Each row has a name. After each piece below comes the name of the row it's from, unless a question asks for something else. Each question is about the rows just above it. Some pieces are copies with a little noise. Places in a row count from 1.

Pag: [165 110  90 135 141  99 117 119 130 150 125 107 137 127 134  93 131 166
 104 122  92]
pedu: [149 198  71 117 224  70 134 140 106 134 135 165  98 137 134  58 121 123
  89 212  89]
gotul: [137 138 122  96 147 137 146 131 165 127  91 140 174  83 108 137  91 130
 111 138 111]
desiv: [157  75  92 162 102  97  94  98 184 157 165  76 160 178 157  97 170 150
  88  90  88]
lifu: [120 130 126 128 127 127 126 121 142 127 141 128 153 144 134 131 135 106
 110 131 121]
Where in the named rows is [160]? => desiv, 13
find: [120 130 127 129 126 128 126 121 141 127 140 128 153 145 132 132 135 107
 110 130 122] => lifu

bok: [212 142  99 188 148]
sidam: [121 140 180 212  85]
rikef: [197 187  78 100 133]
Fam: [110 100 105 188 147]
fipu: [122  56 165 133 139]
Row and place of [187] in the named rows: => rikef, 2
[197] is at row and place => rikef, 1
[99] is at row and place => bok, 3
The entry that follows [110]: => [100]
The entry that follows [99]: => [188]
Row and place of [121] in the named rows: => sidam, 1

Zarav: [129 130 151 146 129  91 150 152 117 149 148]
kovuv: [146 123  58 178  99 224 167  66  87 100 206]
kir: [122 166  89 121 157 122 113 169 110 120  94]
Sovig: [ 85  87  86  89 104 100 191 113 151 168 155]
Rafed: [129 130 134 146 129  91 150 130 117 149 148]
[122 166  89 121 157 122 113 169 110 120  94] is in which row? => kir
find: [121 165  89 122 157 123 113 169 111 120  94] => kir
find: [ 91 150 130 117] => Rafed
[152] is at row and place => Zarav, 8
[121] is at row and place => kir, 4
find: [130 130 134 144 131  90 150 130 117 148 148] => Rafed

dezit: [188 158 166 111]
vege: [112 154 152 111]
Volup: [112  71 117 157]
fizun: [112  70 112  70]
The rest of the row after [112  71]: => [117 157]
Where in the named rows is [71]? => Volup, 2
Where do [112  70 112  70] appear? => fizun

Kos: [126 114 112 101 158 171 115 154 121 126 153 102 150 157 130 153 152 105
 142 144 149 161 108 163 171 132 121 131 157 151 153 154 107 107 101 137
 194]
piv: [132 195 105  87 136 193 135 137  95 160 140 129  84  96  78 136 126 164
 207 213 131 177 144 194 182 151 201 215 149 204 188 163 113  80  64 121
 184]
ker: [154 198 171 159  81 125 187  97 136 149 159 110  86  76 116  96  97  97
 179 180 107 115 192 133 107 162 199 192  98 164 148 123 176 142 133 111
  79]
rafak: [154 198 171 159  81 125 187  97 136 149 159 110  86  76 116  96  97  97
 179 180 107 115 192 133 107 162 199 192  98 190 180 170  87  76  77 144
 190]
soz: [154 198 171 159  81 125 187  97 136 143 159 110  95  76 116  96  97  97
 179 180 107 115 183 133 107 162 199 192  98 190 180 170  87  76  77 144
 190]
Ponu: [126 114 112 101 158 171 115 154 121 126 118 157 150 157 130 153 152 163
 142 144 149 161 108 163 171 132 121 131 157 151 153 154 107 107 101 137
 194]
The row with [132 195 105  87 136 193 135 137  95 160 140 129  84  96  78 136 126 164
 207 213 131 177 144 194 182 151 201 215 149 204 188 163 113  80  64 121
 184] is => piv
find: [131 194 105  85 135 195 133 137  95 160 140 128  83  97  78 137 127 166
 208 212 132 176 144 193 182 151 201 215 151 203 189 164 113  80  64 121
 184] => piv

sugiz: [ 96  48 179 148 148 152 161 120  59 103 126  97 175 138]
piman: [169 153 150  58 194 143  75 126 153 158  37  89 139  69]
nele: [108  69 176 144 160 150 152 121  76 106 112  91 174 129]
find: [143  75 126 153 158  37  89 139  69] => piman
Row and place of [143] in the named rows: => piman, 6
find: [169 154 150  58 194 144  76 126 153 158  37  89 139  69] => piman

fogal: [ 95 110 104 152  86 163 131 137]
kega: [ 95 116 118 193 110 160 172 124]
balal: [199 195  54  91 124  91 156 184]
lozaf: [ 70 121 118 194 110  85 159 172]
Fubur: [145 107 145 118  85 134 156 115]
Lova: [ 81 140 111  99 133 100  75 112]
Gizat: [171  32 214 182 114 128  63 123]
domer: [140 168 181 146 110 192 125 129]
Row and place of [107] in the named rows: => Fubur, 2
[116] is at row and place => kega, 2
find: [195  54] => balal
[192] is at row and place => domer, 6
find: [ 70 120 118 193 111  84 158 172] => lozaf
What comes right after [134] in the named rows? => [156]
Go on from [118 193 110] to the end of its row. => [160 172 124]

